In the data rows, 500 means zero.
Here are some points:
[407 536 516 435 469 544 415 386 395 381 494 423 623 796 457 708 486 659 483 648 596 442 725 505 568 488 709 609]
[588 405 528 538 406 548 449 378 623 400 497 441 398 399 393 405 483 545 592 670 658 614 527 351 457 414 495 597]
[493 388 488 532 528 493 553 611 404 551 681 542 434 538 453 445 649 561 407 624 511 578 510 512 563 565 547 513]
[408 358 520 385 560 453 586 532 538 387 593 492 377 527 342 427 625 529 479 608 512 424 573 351 554 508 490 565]
[470 453 479 399 440 526 439 373 475 338 374 418 553 590 399 450 479 582 430 350 394 354 564 405 426 391 434 505]
[611 618 514 541 467 568 311 527 486 460 458 367 569 457 486 456 473 397 588 472 526 562 498 372 440 496 510 543]
[414 562 444 307 394 554 457 380 482 620 538 478 608 557 577 720 484 443 386 477 622 407 593 500 518 541 473 377]
[541 598 496 706 463 589 573 536 629 563 630 635 501 546 420 534 540 706 543 557 693 774 541 439 469 524 430 622]
[430 409 438 335 428 581 598 503 388 336 447 403 543 546 397 357 545 615 369 435 432 351 524 358 488 505 514 423]
[425 372 440 379 476 467 469 420 411 368 513 424 409 533 401 499 539 512 369 532 463 359 545 383 497 452 492 459]
[524 362 458 343 431 450 409 381 419 329 346 405 390 433 433 387 432 451 426 436 419 325 440 422 399 401 397 451]
[615 835 966 877 794 830 999 703 851 999 628 950 604 858 999 569 769 493 999 662 806 855 655 373 735 524 999 999]
[571 701 459 704 593 588 635 640 560 845 835 828 508 335 520 868 549 671 598 677 905 921 466 587 450 543 483 560]
[518 430 430 382 440 446 431 445 371 413 385 455 363 387 480 436 422 416 401 475 446 376 399 560 475 402 425 411]
[598 564 533 568 450 531 272 545 491 434 413 384 482 445 475 428 465 306 641 555 535 531 530 415 430 523 503 583]
[442 547 450 454 605 556 468 615 450 761 376 546 522 680 510 528 380 639 387 448 455 611 636 624 555 514 428 511]
[532 353 436 449 425 476 455 348 455 360 436 435 429 429 372 288 485 513 482 445 442 455 474 338 389 475 368 479]
[577 421 524 422 467 619 517 405 614 361 388 360 420 396 519 353 433 475 448 480 453 381 511 346 483 355 581 555]
[478 512 459 344 447 455 402 430 446 404 516 364 387 480 509 677 511 432 372 622 561 343 550 471 505 491 421 371]
[474 594 479 418 382 415 430 505 398 384 458 507 406 410 495 525 471 329 434 486 521 343 436 565 495 550 464 468]
[466 392 504 487 552 432 439 401 418 458 559 567 412 610 414 467 524 566 498 473 427 512 589 370 511 456 528 612]
[371 579 479 689 462 601 704 364 512 451 599 614 546 578 695 553 475 437 621 441 518 666 387 661 406 495 491 544]
[380 364 540 482 473 423 452 492 506 568 423 586 594 502 411 476 443 560 410 491 398 460 516 659 591 381 500 487]
[611 393 505 381 553 521 401 550 464 539 408 435 467 393 502 410 374 421 472 467 563 367 364 473 525 532 599 448]
[445 579 476 413 385 453 468 451 455 519 536 472 431 374 553 676 509 310 428 436 604 416 476 505 522 523 274 356]
[445 538 470 433 562 576 484 571 429 527 363 435 454 662 516 507 403 607 451 469 426 511 591 532 445 475 497 410]
[377 451 533 619 450 456 510 498 537 516 498 636 678 459 483 415 476 581 357 710 483 492 453 743 572 497 538 427]
[530 419 463 465 510 414 438 382 372 445 560 451 445 391 426 390 557 412 439 409 347 504 430 340 466 505 372 417]
[612 493 442 496 411 431 347 419 520 351 445 384 496 386 449 313 467 305 568 529 511 517 488 356 373 421 502 533]
[515 650 484 723 484 644 630 682 593 610 702 686 467 540 435 638 566 748 568 504 717 849 509 503 531 562 479 594]
[447 488 496 397 429 490 352 414 452 388 429 363 530 625 489 648 440 521 443 456 431 329 605 456 475 434 525 473]
[447 454 468 335 423 423 459 368 374 370 444 401 449 387 433 492 500 394 369 326 436 350 474 431 492 514 317 373]
[578 418 475 429 491 463 383 471 481 321 357 370 418 404 494 422 411 414 463 353 414 314 430 404 423 386 495 445]
[560 680 668 574 815 720 548 717 605 566 536 374 475 537 787 620 371 442 678 467 421 824 457 631 610 613 762 567]
[535 392 448 520 489 417 483 480 409 445 602 519 482 382 415 349 554 454 435 402 359 548 393 417 416 513 469 405]
[559 430 529 574 404 503 363 352 654 432 358 331 525 528 472 431 474 492 557 488 405 472 590 339 397 430 393 591]
[383 713 577 866 540 643 897 347 609 693 720 774 524 666 831 624 554 394 782 482 709 774 385 686 405 563 643 764]
[517 350 394 485 424 501 487 451 478 394 492 440 395 453 397 320 513 517 426 330 377 457 464 327 424 435 428 423]
[448 422 463 358 502 413 390 525 431 501 383 500 402 498 455 534 402 467 391 344 355 424 508 572 541 389 283 410]
[557 612 530 853 396 600 459 448 712 683 569 549 652 839 577 501 562 724 659 481 529 747 735 531 602 511 695 668]
[453 580 540 430 396 505 343 579 473 718 577 579 674 473 594 784 449 360 477 409 591 398 638 575 505 625 390 558]
[357 419 495 588 413 489 492 451 506 499 516 596 673 535 506 514 439 556 407 516 374 573 513 700 567 442 419 390]
[379 417 495 570 440 499 486 453 495 557 509 592 640 520 525 506 428 579 390 518 380 547 503 724 563 380 402 386]
[380 485 454 557 531 553 490 513 465 661 496 548 598 612 571 547 390 607 458 383 347 653 558 717 559 428 341 389]
[572 557 485 446 434 478 335 486 432 383 409 378 494 411 458 420 480 295 540 488 502 447 479 401 419 527 488 518]
[613 520 510 738 466 523 472 535 629 558 630 646 392 579 416 406 480 624 587 373 647 654 474 438 435 486 486 565]
[493 428 440 307 468 403 498 422 484 355 469 438 418 410 397 364 527 406 404 433 324 284 452 360 457 421 378 367]
[390 667 553 788 531 636 824 336 584 573 676 711 512 610 799 610 528 381 777 469 619 762 368 685 366 517 611 704]
[454 537 445 442 516 536 466 513 392 423 491 517 505 738 397 544 500 693 429 637 543 387 679 478 483 416 663 608]
[544 473 517 546 542 430 545 529 418 612 681 480 570 319 493 399 651 397 482 563 462 572 387 503 529 590 513 338]
[553 464 541 441 518 642 561 595 407 602 437 488 401 521 459 340 427 590 435 401 552 344 437 382 433 482 535 346]
[422 656 543 740 573 641 737 449 566 481 637 621 476 537 786 632 476 388 725 475 529 809 425 677 379 457 586 619]
Then 16 other points, each followed by its number:
[640 363 477 885 434 503 326 458 798 889 628 557 537 596 637 418 553 512 725 451 349 932 674 594 609 603 488 641] 0
[457 531 480 284 389 526 487 387 465 748 564 450 554 479 570 700 559 425 389 526 689 375 564 417 572 616 438 362] 1
[368 432 476 364 492 520 515 466 525 314 528 451 534 651 396 598 553 603 445 683 606 442 682 473 586 494 641 597] 2
[342 411 602 540 490 406 436 592 567 572 521 649 727 581 436 639 439 586 473 451 352 614 610 749 676 473 611 535] 3
[566 391 494 393 429 493 521 458 428 306 416 373 466 419 477 330 464 378 487 375 371 346 363 316 377 415 589 401] 4
[463 586 531 571 647 626 540 660 504 639 439 429 467 682 632 572 399 590 587 581 413 718 629 635 498 489 487 434] 5
[731 660 682 755 787 554 531 758 835 719 574 579 464 771 488 486 594 633 674 473 822 509 512 494 668 718 532 647] 6
[371 425 546 473 507 412 478 475 556 492 410 590 628 457 397 391 493 560 413 585 428 444 468 657 587 484 489 467] 7
[530 517 487 636 486 507 466 454 546 470 523 564 424 694 412 370 478 625 519 388 526 518 567 393 378 441 513 588] 8
[394 606 561 448 502 520 490 408 641 450 620 458 400 424 486 721 617 333 467 660 721 496 561 494 635 592 385 445] 9
[386 414 570 364 632 491 634 585 551 574 691 439 473 505 407 501 714 524 468 659 638 571 542 437 676 711 610 552] 10
[523 438 433 381 444 453 416 404 426 407 516 364 400 541 493 583 526 460 393 611 510 293 526 411 466 467 470 385] 11
[570 522 497 451 502 488 518 485 461 294 391 360 452 414 592 511 446 336 553 427 387 432 393 464 412 425 589 454] 12
[416 439 603 460 688 533 652 695 566 772 821 498 469 481 496 564 802 547 470 833 754 680 552 566 757 745 670 607] 13
[549 520 466 468 378 545 527 393 546 850 552 458 494 469 624 616 573 451 421 610 667 356 541 439 561 583 556 394] 14
[469 492 415 380 486 421 402 505 431 290 450 400 337 510 525 645 449 411 418 513 447 464 541 523 498 421 384 353] 15
Which of these numbered points is nearest to each point below by angle, seen from the average point of the first points? Its number follows each.
[497 423 431 484 462 557 596 583 462 453 522 436 478 343 358 459 561 538 424 500 440 633 504 421 514 618 469 444] > 10
[443 568 488 430 642 614 511 660 425 866 378 581 509 726 488 434 382 684 362 447 547 534 633 588 540 565 477 535] > 5
[591 520 487 381 517 473 489 507 456 310 378 361 492 359 576 520 417 308 564 377 396 468 369 486 450 426 625 481] > 12
[734 489 579 659 646 528 348 621 705 551 507 527 538 566 474 380 428 525 587 365 656 482 412 388 572 569 607 509] > 6
[485 770 460 671 747 537 736 817 532 687 882 784 443 381 591 928 700 670 464 550 679 999 471 690 574 695 396 579] > 13
[387 502 538 422 513 436 611 415 563 409 538 407 463 435 425 467 634 411 511 479 565 389 461 401 571 551 365 391] > 9
[445 441 580 429 590 455 686 691 603 474 706 584 491 507 332 452 710 522 554 701 493 449 537 440 522 544 582 590] > 10
[415 495 489 362 437 544 431 356 387 369 457 390 623 698 447 628 491 614 419 509 518 389 668 466 538 465 575 530] > 2
[530 382 439 410 404 472 483 392 425 300 410 362 393 376 474 343 471 411 425 341 360 322 408 332 347 416 483 397] > 4
[469 402 438 497 529 461 512 530 342 480 615 544 394 538 406 410 584 555 380 500 441 583 495 421 510 552 522 521] > 10
[518 385 442 438 449 385 405 337 432 342 458 433 408 401 403 347 491 429 458 352 375 433 431 319 405 444 407 432] > 4
[484 396 423 461 469 516 553 509 429 421 513 462 478 423 347 369 553 558 433 361 386 527 474 329 478 521 413 442] > 4
[442 420 477 337 371 466 419 387 433 477 423 410 557 431 466 506 477 440 427 413 418 355 540 447 472 533 322 461] > 11
[431 526 469 325 375 523 399 404 456 555 498 433 598 525 543 693 468 461 408 431 540 378 588 496 500 546 452 413] > 1
[532 386 512 773 557 539 349 493 579 883 671 508 559 565 627 513 593 509 649 492 458 871 635 532 637 696 509 561] > 0
[474 443 506 478 386 510 358 350 522 507 428 339 580 618 500 606 488 524 519 434 428 423 619 417 500 505 481 518] > 11
[518 553 479 437 462 550 335 386 604 574 424 384 540 641 588 661 430 482 443 430 446 243 612 456 434 429 522 493] > 11
[564 495 489 583 532 555 477 564 491 590 542 603 392 579 352 308 451 627 479 356 600 432 454 354 403 470 492 499] > 8
[495 518 475 470 517 546 468 502 443 490 426 510 455 638 389 396 443 644 449 388 495 324 565 410 379 460 467 522] > 8
[515 397 465 458 412 564 522 498 448 393 466 448 373 449 398 310 474 548 386 393 473 441 433 288 395 447 478 413] > 4
[458 574 451 454 413 411 433 513 469 370 485 511 358 384 536 594 455 324 421 379 500 454 420 614 535 433 429 391] > 15
[485 453 476 250 449 433 369 494 361 292 414 437 447 526 469 589 441 446 357 347 367 360 531 533 498 407 359 416] > 15
[528 598 527 426 464 549 277 497 591 649 512 465 647 630 618 799 421 473 519 409 517 329 653 534 453 558 431 544] > 1
[546 330 482 690 488 517 356 428 552 782 601 463 508 560 587 521 564 501 531 493 477 714 600 477 580 606 516 515] > 0
[381 453 473 471 522 515 475 505 477 640 433 554 589 613 498 535 407 619 382 358 361 554 598 659 558 374 406 462] > 3
[604 756 592 416 451 461 796 349 635 999 588 624 698 506 755 594 671 581 757 617 792 373 480 388 506 592 774 748] > 14
[602 528 508 401 579 472 458 580 481 347 366 318 529 441 605 538 410 359 580 458 362 483 421 495 479 466 619 461] > 12
[500 445 445 531 392 530 382 387 538 613 527 395 482 623 527 596 505 541 434 591 532 437 600 464 522 501 581 467] > 14
[609 586 564 673 588 627 289 507 490 688 622 411 566 519 601 508 562 413 635 420 465 784 547 393 519 612 292 549] > 0
[528 661 459 580 668 465 607 622 506 540 728 621 476 421 463 711 613 513 515 602 607 901 512 558 478 628 436 477] > 13
[411 426 492 511 530 513 471 538 485 718 461 600 618 597 513 509 420 600 388 468 428 576 552 710 588 410 356 455] > 3
[526 578 424 746 547 534 571 631 611 595 710 620 471 354 474 650 584 610 585 537 588 957 561 583 569 596 445 555] > 0
[418 447 483 365 481 478 627 432 440 348 449 379 462 442 397 295 581 459 452 412 383 359 395 397 489 547 406 313] > 4
[546 573 464 441 522 473 512 498 501 397 447 411 424 409 634 605 443 357 540 477 453 481 412 498 398 414 569 491] > 12
[366 533 423 686 403 536 586 408 542 452 601 622 666 537 618 574 449 493 501 468 471 659 471 728 518 506 374 394] > 3
[377 397 471 336 467 525 510 434 369 407 502 394 587 603 402 505 553 597 389 512 514 453 584 385 557 542 549 496] > 2
[513 381 437 431 450 477 424 406 418 327 388 412 400 504 420 397 449 504 449 338 369 315 489 396 387 378 409 431] > 4
[433 493 469 433 548 539 480 517 444 673 397 528 555 648 491 508 390 620 383 360 415 539 600 609 535 461 395 475] > 3
[469 465 457 553 548 447 535 535 415 504 628 521 452 384 422 437 600 486 452 326 363 706 453 456 507 578 395 444] > 0
[464 371 544 623 469 711 747 474 449 646 460 462 410 619 645 484 446 572 679 644 549 536 452 598 460 438 641 497] > 5
[392 390 496 459 444 456 478 423 491 489 418 553 587 442 444 394 459 553 432 614 455 350 449 632 524 440 421 440] > 7
